In the data rows, the value 50 means zero.
The table, row by row:
0/43/39/70/17/70/43/84/40/38/49/84/99/17/38/23/38/34/56/73/43/74/31/43/25/52/36/69/63/84/65/21/30/67/54/0/43/16/62/71/34/99/27/28/44/60/43/51/57/23/53/30/72/72/65/89/8/85
56/55/56/65/37/80/62/44/57/48/46/47/59/73/37/47/36/46/44/56/52/60/41/39/56/30/38/19/45/58/52/61/48/36/47/57/51/52/41/48/50/37/76/28/51/48/60/50/61/49/65/33/50/29/42/34/62/42
41/52/53/65/44/67/49/58/77/53/54/54/61/50/69/41/51/59/55/56/39/69/38/60/57/54/40/39/64/60/64/87/46/35/50/34/54/65/55/59/48/52/41/39/47/29/83/47/48/36/77/45/49/21/59/45/38/37
57/49/68/47/72/54/44/50/54/42/26/56/53/32/66/61/54/73/47/46/29/66/39/66/49/82/74/70/71/37/43/70/53/40/58/49/46/59/47/55/61/56/39/72/50/55/54/27/42/38/62/45/31/38/49/67/12/45
52/53/38/99/38/60/34/78/99/81/70/42/54/7/62/68/54/52/21/79/44/62/31/47/47/69/42/49/88/28/48/83/58/40/15/12/54/47/51/51/53/85/50/32/59/50/50/59/73/3/43/64/58/48/83/88/60/51
30/38/29/56/28/57/54/68/23/33/34/62/69/40/20/48/34/21/55/57/61/56/62/40/37/24/48/66/21/64/48/1/32/65/52/31/29/8/61/48/56/83/75/35/43/75/41/59/72/65/24/43/55/72/34/55/53/72
59/58/74/21/58/61/58/40/31/23/53/57/55/69/57/52/33/52/53/35/55/47/61/19/62/30/42/50/73/55/56/53/45/32/60/81/56/73/61/35/52/41/51/72/60/70/47/43/44/52/49/42/55/68/37/51/28/48
41/49/78/42/48/85/41/44/39/47/30/70/69/57/52/38/30/58/53/43/43/67/57/46/66/43/42/52/62/56/54/51/29/32/74/71/47/43/49/48/63/51/52/57/45/68/57/33/55/36/67/38/53/45/38/56/11/51
79/45/62/50/78/47/37/59/43/67/11/47/20/22/50/57/50/28/36/36/61/39/65/60/53/55/71/76/11/5/27/25/45/56/75/91/26/19/23/24/81/47/81/75/59/88/33/49/61/54/32/77/45/61/49/74/50/62
45/52/29/57/47/55/32/55/50/92/33/57/58/40/33/42/51/46/51/51/44/57/39/56/48/56/56/53/8/66/43/51/31/63/56/68/40/24/31/46/49/50/60/41/45/50/49/54/54/42/52/63/60/28/59/37/62/56
52/51/60/88/56/61/36/74/99/71/59/52/55/2/81/65/53/62/30/68/41/71/34/44/58/66/51/66/99/14/49/81/52/30/36/25/42/54/54/42/63/83/38/62/62/59/49/42/67/0/52/63/61/57/81/99/25/58
66/35/58/50/49/35/73/45/49/1/74/39/31/70/65/59/41/44/59/47/56/48/83/49/64/31/47/43/68/32/51/41/63/36/25/19/61/68/79/48/65/68/57/63/53/48/56/52/62/78/26/39/42/73/23/33/52/31
53/53/36/40/42/28/37/51/58/57/61/50/47/59/66/55/49/61/62/39/48/44/59/41/64/47/48/52/50/61/48/70/41/40/42/60/45/73/67/38/45/57/43/57/49/43/61/63/51/53/37/57/47/43/48/37/58/47
60/38/60/41/36/59/47/47/30/50/32/72/63/45/32/66/15/42/33/48/55/58/73/34/67/27/47/59/52/46/36/22/28/37/41/61/42/32/62/26/70/84/69/59/54/87/26/53/78/39/22/57/54/72/27/44/40/58
46/52/23/75/37/46/33/64/59/97/46/59/68/20/33/61/46/50/28/65/47/55/34/35/48/52/57/63/38/48/32/49/28/59/38/51/42/28/44/30/48/76/59/41/54/62/30/63/75/20/38/70/60/52/71/64/67/72
22/49/29/49/42/45/34/64/49/62/44/64/65/45/49/24/59/43/78/40/40/62/44/67/37/60/58/61/18/77/54/52/39/64/69/41/35/36/47/74/35/57/34/43/29/34/70/53/34/56/59/53/53/33/60/44/33/66
43/48/48/76/30/71/66/56/48/32/27/49/85/43/12/54/26/39/33/72/47/63/33/17/26/50/43/35/56/64/46/29/40/52/37/18/46/17/48/50/51/76/69/22/53/75/28/52/77/41/50/25/48/59/31/61/55/65
68/48/51/60/62/31/56/48/78/39/69/32/14/52/79/56/66/56/58/44/51/37/61/73/56/64/59/48/50/21/49/68/68/45/24/30/56/73/56/57/57/46/49/55/57/25/74/61/41/66/42/58/40/46/55/43/70/23
67/51/66/21/64/64/53/35/16/44/9/50/39/76/26/38/37/36/61/27/56/48/69/64/54/38/55/48/0/55/37/23/31/52/88/97/37/26/31/35/74/25/81/60/45/63/52/41/43/80/46/49/36/37/21/22/49/53
98/70/68/42/53/74/47/25/68/73/40/57/56/72/54/84/22/76/40/36/50/52/66/6/99/24/40/27/60/57/31/98/18/5/45/99/47/76/63/0/72/48/78/66/58/68/47/54/78/27/45/62/43/28/39/21/55/33
40/47/61/23/51/41/62/43/16/26/55/49/46/59/44/32/58/41/52/49/64/40/48/60/31/45/44/56/51/59/62/24/69/71/68/50/65/44/39/75/37/23/37/50/51/52/38/40/23/65/61/38/59/72/43/55/48/60
47/57/39/75/34/64/55/54/64/63/56/45/65/43/34/54/47/36/36/72/49/51/33/30/41/46/33/35/68/57/54/54/47/54/34/42/51/35/41/49/44/55/62/25/63/56/41/59/64/28/58/46/69/49/59/62/65/58
60/52/42/25/68/23/33/19/41/74/64/44/39/44/63/76/80/81/22/49/28/39/27/51/49/90/65/67/99/44/39/64/75/64/42/58/71/82/55/59/20/35/10/73/56/40/21/49/29/30/57/58/43/53/73/57/48/38
60/58/41/38/44/42/59/50/42/31/52/41/45/75/45/55/42/40/77/35/61/30/65/19/59/23/45/38/29/67/52/44/45/42/49/63/46/65/63/30/52/44/67/46/55/51/56/68/54/71/34/48/48/58/36/20/72/44
35/50/28/27/45/12/41/53/35/50/52/54/46/57/61/36/58/50/87/24/46/38/67/68/54/48/64/64/15/67/52/47/43/54/60/60/42/62/62/57/41/55/40/58/35/27/72/56/32/80/29/60/37/46/49/25/56/51
43/46/31/66/63/17/27/56/82/89/76/40/26/29/87/52/91/64/46/51/38/44/31/92/45/90/66/70/60/27/42/74/72/72/30/26/55/66/40/83/33/51/14/56/47/5/63/55/26/29/57/72/46/37/97/69/64/39
41/73/41/60/70/13/82/61/72/16/94/7/16/48/90/46/94/36/77/56/67/18/25/54/6/64/44/40/73/34/79/60/98/66/53/25/66/82/35/89/26/4/12/41/63/15/74/59/9/67/64/35/55/63/73/83/66/46
68/50/67/38/71/28/70/49/35/17/46/25/10/45/58/52/59/29/52/38/74/18/72/45/39/38/55/58/44/13/41/15/75/61/60/56/44/45/39/51/67/34/58/67/68/70/39/47/40/77/25/47/46/89/34/68/53/57
20/44/2/2/40/0/20/46/9/64/80/66/49/54/58/45/70/58/77/33/41/18/54/43/45/56/58/87/39/89/51/30/48/76/57/53/53/74/77/54/8/67/7/70/43/34/35/71/26/58/27/73/54/71/68/42/64/65
17/36/56/37/36/62/44/52/26/40/48/73/68/58/42/33/49/55/48/55/40/67/53/78/46/55/40/56/49/74/62/34/49/62/52/21/57/41/58/75/38/62/29/41/30/38/53/36/43/50/66/35/50/44/42/39/30/49
68/48/63/49/69/46/53/44/58/47/54/42/35/41/59/54/52/56/42/50/61/47/53/53/49/55/54/49/66/26/45/54/67/43/48/54/52/58/46/54/60/42/51/59/57/56/45/47/46/45/52/54/53/64/53/68/55/43
45/36/19/53/41/18/45/49/66/50/74/51/39/65/67/53/69/58/73/46/38/50/70/84/62/64/59/50/30/56/55/60/54/53/20/17/57/80/71/68/45/79/41/54/27/8/78/68/47/75/37/62/32/30/45/7/73/30
33/42/50/52/49/40/50/58/38/34/62/59/58/27/46/55/56/39/35/61/57/43/44/50/32/52/53/75/72/31/53/16/74/68/45/19/54/35/51/70/41/62/30/55/58/66/30/45/44/43/40/54/64/96/56/89/32/70
47/78/28/57/54/37/47/63/60/64/49/27/41/49/48/45/62/31/66/42/68/25/26/22/21/50/49/43/25/57/51/51/51/70/76/89/41/43/23/44/40/15/59/32/54/48/45/62/39/55/52/55/61/47/71/63/73/62
46/48/95/99/64/99/58/75/98/42/25/47/49/20/70/33/44/49/23/75/52/89/28/86/45/68/45/36/77/6/65/72/56/34/58/10/50/20/18/72/82/47/60/36/52/60/82/17/55/27/92/39/45/29/48/88/8/38
61/44/42/64/62/23/71/55/62/29/33/21/31/46/51/52/65/46/50/51/47/39/41/58/28/71/66/51/50/26/48/37/75/58/37/29/53/49/39/64/55/44/51/50/53/47/53/51/45/75/45/42/36/49/36/56/62/50
53/35/45/57/52/38/42/61/60/48/42/47/31/45/65/43/58/46/66/35/43/56/67/94/55/58/65/61/19/33/49/44/47/49/43/28/34/45/59/55/69/68/58/65/37/31/81/54/52/76/35/59/29/32/42/31/51/41
66/70/70/32/56/62/94/34/26/0/60/25/34/95/35/37/47/29/59/48/81/22/51/24/31/17/25/5/53/54/71/29/74/47/70/68/67/59/41/53/42/0/66/33/59/50/50/45/34/86/61/25/55/65/26/31/70/44
48/55/48/52/44/79/52/48/36/77/23/57/69/60/5/42/31/43/42/57/53/56/33/35/43/42/32/31/16/76/46/43/26/57/76/87/43/16/24/33/42/28/78/24/48/63/41/45/60/41/70/49/58/25/49/35/65/64
56/44/80/51/54/68/63/46/51/26/44/56/46/54/53/54/32/53/42/52/50/59/72/56/72/39/47/39/63/31/54/47/53/31/41/45/49/52/60/41/67/55/61/60/47/60/62/38/58/54/47/44/41/53/26/46/32/40
20/37/51/38/42/55/62/52/20/22/53/54/61/52/36/24/56/34/59/60/57/54/48/65/24/50/42/54/50/74/68/13/68/76/63/13/58/32/50/80/33/45/32/36/47/49/47/42/28/68/60/32/58/66/47/61/37/64
49/63/5/39/27/0/55/49/50/44/98/29/42/59/55/68/66/37/64/57/58/9/54/1/38/33/36/44/57/68/51/50/55/60/29/54/57/82/76/36/18/61/38/45/66/40/32/88/49/54/11/49/64/82/67/46/95/60
46/43/59/25/60/61/23/36/18/76/27/76/51/39/38/46/44/57/35/42/42/57/59/63/65/61/66/80/37/56/32/34/39/60/69/80/42/33/48/39/56/60/50/75/47/66/22/35/52/44/44/69/54/54/51/49/30/63
74/40/86/59/54/88/67/37/56/17/23/52/58/64/43/57/27/69/35/50/36/77/54/63/72/52/60/26/70/40/48/61/48/19/42/40/50/55/62/41/81/60/74/54/45/62/65/31/68/58/60/26/17/30/12/30/23/27
39/35/20/67/38/32/44/70/56/66/48/54/58/41/40/53/56/34/59/47/47/46/54/66/39/52/55/59/10/56/45/32/43/62/36/22/35/33/51/58/52/82/61/40/42/40/59/64/68/64/28/63/53/46/49/38/71/56
27/69/34/55/18/81/70/48/35/55/55/49/85/76/0/36/40/35/45/68/60/48/20/8/21/30/16/4/38/99/65/42/32/70/60/67/60/30/35/53/21/14/66/0/51/53/35/56/48/45/79/31/72/33/49/32/76/63
87/35/67/27/81/37/32/33/50/63/36/56/6/57/82/73/50/70/49/16/42/53/94/92/99/58/78/67/22/16/25/58/50/21/46/79/40/71/64/32/84/62/58/99/39/48/62/43/58/75/27/83/20/39/30/16/40/23
28/66/43/55/31/59/64/59/46/33/54/56/72/57/36/32/39/34/72/57/58/49/36/21/33/37/32/36/44/84/71/47/37/59/65/46/49/38/45/57/35/38/49/28/50/53/53/56/44/54/57/27/62/54/56/51/54/62
21/41/1/70/24/25/54/62/73/58/84/46/58/66/50/34/76/53/77/62/38/47/41/72/37/60/46/32/27/80/71/59/61/65/26/4/57/64/60/79/17/53/37/15/33/0/78/72/42/68/57/47/57/28/65/12/85/44
13/39/27/50/16/29/46/49/45/39/88/60/74/54/52/37/63/60/59/60/38/55/50/71/42/56/42/50/70/79/67/48/53/65/24/0/70/70/78/80/22/73/15/27/40/17/53/62/43/55/53/40/57/53/55/38/48/47
76/45/23/40/53/18/45/39/48/66/36/42/41/63/41/75/52/61/53/37/35/35/65/42/63/48/65/49/20/54/26/52/51/44/24/67/40/62/69/23/55/65/73/64/47/47/40/75/73/72/23/62/21/30/35/11/81/36
77/57/18/65/40/17/43/66/76/61/59/42/45/49/57/84/38/47/64/35/50/34/85/15/82/24/53/43/32/43/31/69/23/24/14/65/32/69/82/5/72/99/74/61/56/62/57/91/92/57/0/70/40/59/49/25/85/46
35/61/41/48/18/72/54/33/46/68/80/60/80/67/22/47/41/59/21/76/48/53/23/9/48/37/19/22/97/84/63/69/49/57/38/49/75/62/51/46/21/35/35/27/63/50/23/49/51/14/74/42/77/52/67/48/64/56
31/69/57/71/58/74/37/64/73/84/45/51/58/24/59/38/58/52/41/59/48/63/19/47/38/66/48/53/63/56/56/80/40/50/62/63/45/40/26/56/35/37/36/43/47/49/56/41/35/14/82/50/62/27/81/81/33/62
89/66/99/50/72/94/84/23/61/15/57/35/27/79/75/54/38/66/35/57/60/60/59/46/74/33/35/12/99/17/63/82/73/9/52/67/72/80/49/45/74/8/58/56/66/60/56/28/49/46/79/28/46/51/28/50/24/16
61/58/71/57/49/83/48/43/59/49/40/64/66/47/58/60/29/60/40/54/46/68/46/27/65/38/41/38/76/45/49/75/38/26/55/68/46/58/59/30/65/55/59/52/55/64/49/34/65/29/61/44/54/47/44/63/24/43
48/47/45/14/76/11/42/54/33/47/36/43/17/47/74/40/67/38/90/20/54/31/69/76/41/60/73/85/5/37/42/30/55/63/82/75/34/48/42/56/57/39/47/83/37/44/68/52/22/82/30/64/36/53/53/52/45/57
24/39/54/42/30/38/57/46/29/17/88/61/58/39/46/51/57/55/37/74/54/38/45/38/35/43/33/67/99/51/66/28/78/65/34/3/72/62/69/72/17/63/8/46/57/48/17/54/40/29/43/32/75/99/62/85/39/55
45/35/68/88/29/88/58/62/66/26/52/63/73/43/43/50/27/43/37/73/48/80/52/45/59/41/33/39/80/48/64/49/44/29/28/5/53/39/67/52/66/85/58/34/48/62/60/45/81/36/56/32/58/56/36/56/31/44
59/62/76/15/45/68/66/19/18/22/75/56/54/85/33/51/31/59/34/54/63/39/53/13/61/24/27/24/94/61/59/47/56/45/52/75/70/71/58/34/36/18/43/50/64/58/20/44/41/45/66/34/64/72/33/39/53/43
27/37/11/20/40/8/42/40/28/61/73/51/49/66/46/32/70/54/77/43/38/32/57/77/50/60/63/59/9/76/54/44/48/74/48/36/57/61/63/74/24/50/28/50/35/14/62/58/27/84/42/60/49/39/55/10/75/42
72/49/86/58/99/63/48/45/76/56/23/32/1/44/95/41/74/58/59/29/56/59/59/99/52/82/85/55/24/0/56/70/80/41/74/60/44/47/15/68/87/15/54/73/42/31/87/19/22/80/66/62/25/21/50/58/35/25
49/52/37/33/47/31/27/42/28/86/64/59/53/31/30/70/43/57/24/59/56/36/44/20/51/49/53/72/62/53/36/41/45/66/49/75/47/44/51/29/30/57/35/57/63/70/0/60/57/16/36/68/71/69/71/77/62/70
99/56/63/14/73/40/26/6/47/99/59/56/28/66/57/97/50/91/14/33/50/38/60/26/99/49/60/58/84/33/19/98/44/30/39/99/63/97/63/9/44/32/46/87/66/59/8/42/53/14/42/81/44/42/64/31/66/24
63/53/17/53/48/17/27/45/72/95/86/45/44/44/50/70/73/71/40/57/40/31/39/41/61/62/57/52/60/56/42/76/56/56/18/61/52/81/62/41/29/56/30/54/55/37/37/77/52/30/41/76/54/38/82/40/88/39
47/47/43/86/52/57/37/81/86/61/18/52/50/28/66/43/40/41/69/40/44/71/56/78/55/62/65/59/9/39/45/58/25/39/57/38/25/32/38/47/78/75/73/53/35/45/94/55/65/54/48/60/37/24/51/55/39/58
70/46/54/57/63/25/62/48/62/27/71/21/20/44/68/63/70/41/48/54/63/23/58/53/43/50/55/50/66/20/57/52/80/50/34/35/60/72/52/55/51/35/48/59/66/42/54/51/43/62/40/49/46/67/48/65/71/36
48/56/13/61/46/33/43/56/71/89/45/34/48/56/35/46/64/40/72/45/44/50/41/66/48/66/59/34/0/60/39/64/35/61/57/75/41/41/30/46/46/41/75/31/41/22/69/69/55/65/51/73/40/7/65/12/85/48
67/51/69/66/56/81/50/66/64/46/11/58/54/49/51/48/18/38/64/32/49/69/72/46/75/26/49/42/24/45/39/58/21/25/55/64/32/31/47/22/90/72/88/53/44/69/70/44/84/51/45/50/31/32/29/37/33/49
40/34/21/28/41/18/47/47/21/47/40/63/71/48/30/52/56/58/43/54/35/50/39/46/36/65/61/67/40/72/42/21/53/73/32/28/56/49/70/59/34/69/38/54/43/47/27/59/54/57/33/42/40/62/42/40/58/62
47/35/44/23/66/34/20/47/28/79/35/55/42/47/45/42/65/59/61/31/42/45/56/84/50/67/71/81/3/57/39/33/47/69/76/65/41/41/40/54/50/44/44/73/33/34/50/45/31/70/44/75/38/34/60/32/55/57
34/54/59/49/45/51/73/58/48/13/50/54/60/61/53/41/43/37/70/49/54/49/58/41/44/37/43/45/59/57/61/42/55/44/60/33/52/49/58/58/52/56/42/51/44/53/62/47/42/62/52/33/51/67/35/57/35/53
51/68/36/67/55/57/77/49/52/52/25/19/57/61/20/44/68/41/37/60/59/45/12/37/12/72/47/28/32/68/49/44/56/70/68/57/54/27/19/64/40/6/60/10/53/41/42/54/35/61/75/28/44/31/48/51/76/62
67/62/99/48/96/70/74/50/58/3/53/27/18/50/95/41/61/49/52/42/66/45/47/59/40/49/53/49/85/7/68/67/77/38/82/55/58/64/33/66/69/2/37/65/59/56/69/22/15/56/73/36/49/60/49/87/16/36
46/44/84/22/53/81/26/19/40/68/53/74/68/56/56/45/35/88/29/49/33/81/43/66/83/62/44/55/93/53/51/78/47/39/53/65/68/64/53/51/40/40/18/65/41/51/35/18/43/16/85/48/52/33/59/51/7/39
50/52/61/45/41/75/29/47/35/82/44/73/73/25/22/67/35/54/10/68/57/60/41/16/51/42/42/69/81/46/32/29/26/55/52/72/48/20/42/22/52/62/55/53/71/92/0/40/77/6/45/59/74/80/65/89/33/80
70/52/90/33/48/84/64/13/43/37/65/55/55/82/47/52/32/72/32/52/51/62/63/38/82/27/33/26/97/54/52/73/51/16/42/66/71/77/63/38/53/33/48/49/54/63/45/33/56/42/66/35/52/55/27/29/38/27
46/41/55/55/57/39/59/50/57/43/58/38/32/55/73/44/68/57/62/47/43/54/57/86/46/62/57/45/46/37/60/54/68/52/44/32/53/61/43/68/50/43/43/48/37/22/72/51/38/66/59/50/45/41/47/44/46/40
42/56/70/64/57/99/54/55/43/59/12/50/69/56/22/24/29/43/47/53/55/73/37/64/34/45/48/30/15/61/54/46/30/50/83/70/44/8/17/52/64/27/81/33/41/64/63/28/49/58/91/39/50/18/34/45/36/58
27/53/61/28/43/62/61/58/12/23/48/68/75/50/33/35/38/32/58/56/62/48/43/25/31/32/32/62/70/72/55/15/47/60/75/53/51/29/44/56/37/41/38/48/54/77/31/40/38/43/55/33/76/85/55/84/25/73
59/42/37/70/56/33/46/73/68/56/30/44/34/18/52/55/55/24/51/40/54/46/60/73/35/57/70/76/8/24/34/25/47/60/48/44/30/18/38/41/76/69/72/54/51/59/57/57/67/64/24/63/45/56/55/66/57/61
Each row is made from 2 hidden switches, each on (1) or off (0), listed from the one that spreads the rows most. The rows also spread widely along 8 other directions, which tell nothing about the switches. Each is on in fewer than half of the rows of the table.
Rows drawn again from the table, each followed by whether each switch is on (1) or off (0), in that order:
45/36/19/53/41/18/45/49/66/50/74/51/39/65/67/53/69/58/73/46/38/50/70/84/62/64/59/50/30/56/55/60/54/53/20/17/57/80/71/68/45/79/41/54/27/8/78/68/47/75/37/62/32/30/45/7/73/30 0 0
59/62/76/15/45/68/66/19/18/22/75/56/54/85/33/51/31/59/34/54/63/39/53/13/61/24/27/24/94/61/59/47/56/45/52/75/70/71/58/34/36/18/43/50/64/58/20/44/41/45/66/34/64/72/33/39/53/43 0 0
41/49/78/42/48/85/41/44/39/47/30/70/69/57/52/38/30/58/53/43/43/67/57/46/66/43/42/52/62/56/54/51/29/32/74/71/47/43/49/48/63/51/52/57/45/68/57/33/55/36/67/38/53/45/38/56/11/51 1 0
68/48/63/49/69/46/53/44/58/47/54/42/35/41/59/54/52/56/42/50/61/47/53/53/49/55/54/49/66/26/45/54/67/43/48/54/52/58/46/54/60/42/51/59/57/56/45/47/46/45/52/54/53/64/53/68/55/43 0 0
46/43/59/25/60/61/23/36/18/76/27/76/51/39/38/46/44/57/35/42/42/57/59/63/65/61/66/80/37/56/32/34/39/60/69/80/42/33/48/39/56/60/50/75/47/66/22/35/52/44/44/69/54/54/51/49/30/63 0 0
77/57/18/65/40/17/43/66/76/61/59/42/45/49/57/84/38/47/64/35/50/34/85/15/82/24/53/43/32/43/31/69/23/24/14/65/32/69/82/5/72/99/74/61/56/62/57/91/92/57/0/70/40/59/49/25/85/46 1 0
45/35/68/88/29/88/58/62/66/26/52/63/73/43/43/50/27/43/37/73/48/80/52/45/59/41/33/39/80/48/64/49/44/29/28/5/53/39/67/52/66/85/58/34/48/62/60/45/81/36/56/32/58/56/36/56/31/44 0 0
46/52/23/75/37/46/33/64/59/97/46/59/68/20/33/61/46/50/28/65/47/55/34/35/48/52/57/63/38/48/32/49/28/59/38/51/42/28/44/30/48/76/59/41/54/62/30/63/75/20/38/70/60/52/71/64/67/72 0 0
67/62/99/48/96/70/74/50/58/3/53/27/18/50/95/41/61/49/52/42/66/45/47/59/40/49/53/49/85/7/68/67/77/38/82/55/58/64/33/66/69/2/37/65/59/56/69/22/15/56/73/36/49/60/49/87/16/36 1 0
46/48/95/99/64/99/58/75/98/42/25/47/49/20/70/33/44/49/23/75/52/89/28/86/45/68/45/36/77/6/65/72/56/34/58/10/50/20/18/72/82/47/60/36/52/60/82/17/55/27/92/39/45/29/48/88/8/38 0 0
57/49/68/47/72/54/44/50/54/42/26/56/53/32/66/61/54/73/47/46/29/66/39/66/49/82/74/70/71/37/43/70/53/40/58/49/46/59/47/55/61/56/39/72/50/55/54/27/42/38/62/45/31/38/49/67/12/45 1 1
42/56/70/64/57/99/54/55/43/59/12/50/69/56/22/24/29/43/47/53/55/73/37/64/34/45/48/30/15/61/54/46/30/50/83/70/44/8/17/52/64/27/81/33/41/64/63/28/49/58/91/39/50/18/34/45/36/58 0 0
17/36/56/37/36/62/44/52/26/40/48/73/68/58/42/33/49/55/48/55/40/67/53/78/46/55/40/56/49/74/62/34/49/62/52/21/57/41/58/75/38/62/29/41/30/38/53/36/43/50/66/35/50/44/42/39/30/49 0 0
21/41/1/70/24/25/54/62/73/58/84/46/58/66/50/34/76/53/77/62/38/47/41/72/37/60/46/32/27/80/71/59/61/65/26/4/57/64/60/79/17/53/37/15/33/0/78/72/42/68/57/47/57/28/65/12/85/44 0 0
50/52/61/45/41/75/29/47/35/82/44/73/73/25/22/67/35/54/10/68/57/60/41/16/51/42/42/69/81/46/32/29/26/55/52/72/48/20/42/22/52/62/55/53/71/92/0/40/77/6/45/59/74/80/65/89/33/80 0 0
28/66/43/55/31/59/64/59/46/33/54/56/72/57/36/32/39/34/72/57/58/49/36/21/33/37/32/36/44/84/71/47/37/59/65/46/49/38/45/57/35/38/49/28/50/53/53/56/44/54/57/27/62/54/56/51/54/62 1 0
67/51/66/21/64/64/53/35/16/44/9/50/39/76/26/38/37/36/61/27/56/48/69/64/54/38/55/48/0/55/37/23/31/52/88/97/37/26/31/35/74/25/81/60/45/63/52/41/43/80/46/49/36/37/21/22/49/53 0 0
53/35/45/57/52/38/42/61/60/48/42/47/31/45/65/43/58/46/66/35/43/56/67/94/55/58/65/61/19/33/49/44/47/49/43/28/34/45/59/55/69/68/58/65/37/31/81/54/52/76/35/59/29/32/42/31/51/41 0 0
68/48/51/60/62/31/56/48/78/39/69/32/14/52/79/56/66/56/58/44/51/37/61/73/56/64/59/48/50/21/49/68/68/45/24/30/56/73/56/57/57/46/49/55/57/25/74/61/41/66/42/58/40/46/55/43/70/23 0 0
61/58/71/57/49/83/48/43/59/49/40/64/66/47/58/60/29/60/40/54/46/68/46/27/65/38/41/38/76/45/49/75/38/26/55/68/46/58/59/30/65/55/59/52/55/64/49/34/65/29/61/44/54/47/44/63/24/43 1 0
30/38/29/56/28/57/54/68/23/33/34/62/69/40/20/48/34/21/55/57/61/56/62/40/37/24/48/66/21/64/48/1/32/65/52/31/29/8/61/48/56/83/75/35/43/75/41/59/72/65/24/43/55/72/34/55/53/72 0 0
56/44/80/51/54/68/63/46/51/26/44/56/46/54/53/54/32/53/42/52/50/59/72/56/72/39/47/39/63/31/54/47/53/31/41/45/49/52/60/41/67/55/61/60/47/60/62/38/58/54/47/44/41/53/26/46/32/40 0 0
34/54/59/49/45/51/73/58/48/13/50/54/60/61/53/41/43/37/70/49/54/49/58/41/44/37/43/45/59/57/61/42/55/44/60/33/52/49/58/58/52/56/42/51/44/53/62/47/42/62/52/33/51/67/35/57/35/53 1 0
35/50/28/27/45/12/41/53/35/50/52/54/46/57/61/36/58/50/87/24/46/38/67/68/54/48/64/64/15/67/52/47/43/54/60/60/42/62/62/57/41/55/40/58/35/27/72/56/32/80/29/60/37/46/49/25/56/51 1 0
13/39/27/50/16/29/46/49/45/39/88/60/74/54/52/37/63/60/59/60/38/55/50/71/42/56/42/50/70/79/67/48/53/65/24/0/70/70/78/80/22/73/15/27/40/17/53/62/43/55/53/40/57/53/55/38/48/47 0 0
39/35/20/67/38/32/44/70/56/66/48/54/58/41/40/53/56/34/59/47/47/46/54/66/39/52/55/59/10/56/45/32/43/62/36/22/35/33/51/58/52/82/61/40/42/40/59/64/68/64/28/63/53/46/49/38/71/56 0 0
35/61/41/48/18/72/54/33/46/68/80/60/80/67/22/47/41/59/21/76/48/53/23/9/48/37/19/22/97/84/63/69/49/57/38/49/75/62/51/46/21/35/35/27/63/50/23/49/51/14/74/42/77/52/67/48/64/56 0 0
79/45/62/50/78/47/37/59/43/67/11/47/20/22/50/57/50/28/36/36/61/39/65/60/53/55/71/76/11/5/27/25/45/56/75/91/26/19/23/24/81/47/81/75/59/88/33/49/61/54/32/77/45/61/49/74/50/62 0 0
41/52/53/65/44/67/49/58/77/53/54/54/61/50/69/41/51/59/55/56/39/69/38/60/57/54/40/39/64/60/64/87/46/35/50/34/54/65/55/59/48/52/41/39/47/29/83/47/48/36/77/45/49/21/59/45/38/37 1 0
76/45/23/40/53/18/45/39/48/66/36/42/41/63/41/75/52/61/53/37/35/35/65/42/63/48/65/49/20/54/26/52/51/44/24/67/40/62/69/23/55/65/73/64/47/47/40/75/73/72/23/62/21/30/35/11/81/36 0 1
49/52/37/33/47/31/27/42/28/86/64/59/53/31/30/70/43/57/24/59/56/36/44/20/51/49/53/72/62/53/36/41/45/66/49/75/47/44/51/29/30/57/35/57/63/70/0/60/57/16/36/68/71/69/71/77/62/70 0 0
59/58/74/21/58/61/58/40/31/23/53/57/55/69/57/52/33/52/53/35/55/47/61/19/62/30/42/50/73/55/56/53/45/32/60/81/56/73/61/35/52/41/51/72/60/70/47/43/44/52/49/42/55/68/37/51/28/48 1 0
27/37/11/20/40/8/42/40/28/61/73/51/49/66/46/32/70/54/77/43/38/32/57/77/50/60/63/59/9/76/54/44/48/74/48/36/57/61/63/74/24/50/28/50/35/14/62/58/27/84/42/60/49/39/55/10/75/42 0 0
47/47/43/86/52/57/37/81/86/61/18/52/50/28/66/43/40/41/69/40/44/71/56/78/55/62/65/59/9/39/45/58/25/39/57/38/25/32/38/47/78/75/73/53/35/45/94/55/65/54/48/60/37/24/51/55/39/58 1 0
48/56/13/61/46/33/43/56/71/89/45/34/48/56/35/46/64/40/72/45/44/50/41/66/48/66/59/34/0/60/39/64/35/61/57/75/41/41/30/46/46/41/75/31/41/22/69/69/55/65/51/73/40/7/65/12/85/48 0 0
43/48/48/76/30/71/66/56/48/32/27/49/85/43/12/54/26/39/33/72/47/63/33/17/26/50/43/35/56/64/46/29/40/52/37/18/46/17/48/50/51/76/69/22/53/75/28/52/77/41/50/25/48/59/31/61/55/65 0 1
70/52/90/33/48/84/64/13/43/37/65/55/55/82/47/52/32/72/32/52/51/62/63/38/82/27/33/26/97/54/52/73/51/16/42/66/71/77/63/38/53/33/48/49/54/63/45/33/56/42/66/35/52/55/27/29/38/27 0 0
40/47/61/23/51/41/62/43/16/26/55/49/46/59/44/32/58/41/52/49/64/40/48/60/31/45/44/56/51/59/62/24/69/71/68/50/65/44/39/75/37/23/37/50/51/52/38/40/23/65/61/38/59/72/43/55/48/60 0 0
46/44/84/22/53/81/26/19/40/68/53/74/68/56/56/45/35/88/29/49/33/81/43/66/83/62/44/55/93/53/51/78/47/39/53/65/68/64/53/51/40/40/18/65/41/51/35/18/43/16/85/48/52/33/59/51/7/39 0 0
33/42/50/52/49/40/50/58/38/34/62/59/58/27/46/55/56/39/35/61/57/43/44/50/32/52/53/75/72/31/53/16/74/68/45/19/54/35/51/70/41/62/30/55/58/66/30/45/44/43/40/54/64/96/56/89/32/70 0 0
66/35/58/50/49/35/73/45/49/1/74/39/31/70/65/59/41/44/59/47/56/48/83/49/64/31/47/43/68/32/51/41/63/36/25/19/61/68/79/48/65/68/57/63/53/48/56/52/62/78/26/39/42/73/23/33/52/31 0 0
40/34/21/28/41/18/47/47/21/47/40/63/71/48/30/52/56/58/43/54/35/50/39/46/36/65/61/67/40/72/42/21/53/73/32/28/56/49/70/59/34/69/38/54/43/47/27/59/54/57/33/42/40/62/42/40/58/62 0 1
67/51/69/66/56/81/50/66/64/46/11/58/54/49/51/48/18/38/64/32/49/69/72/46/75/26/49/42/24/45/39/58/21/25/55/64/32/31/47/22/90/72/88/53/44/69/70/44/84/51/45/50/31/32/29/37/33/49 1 0
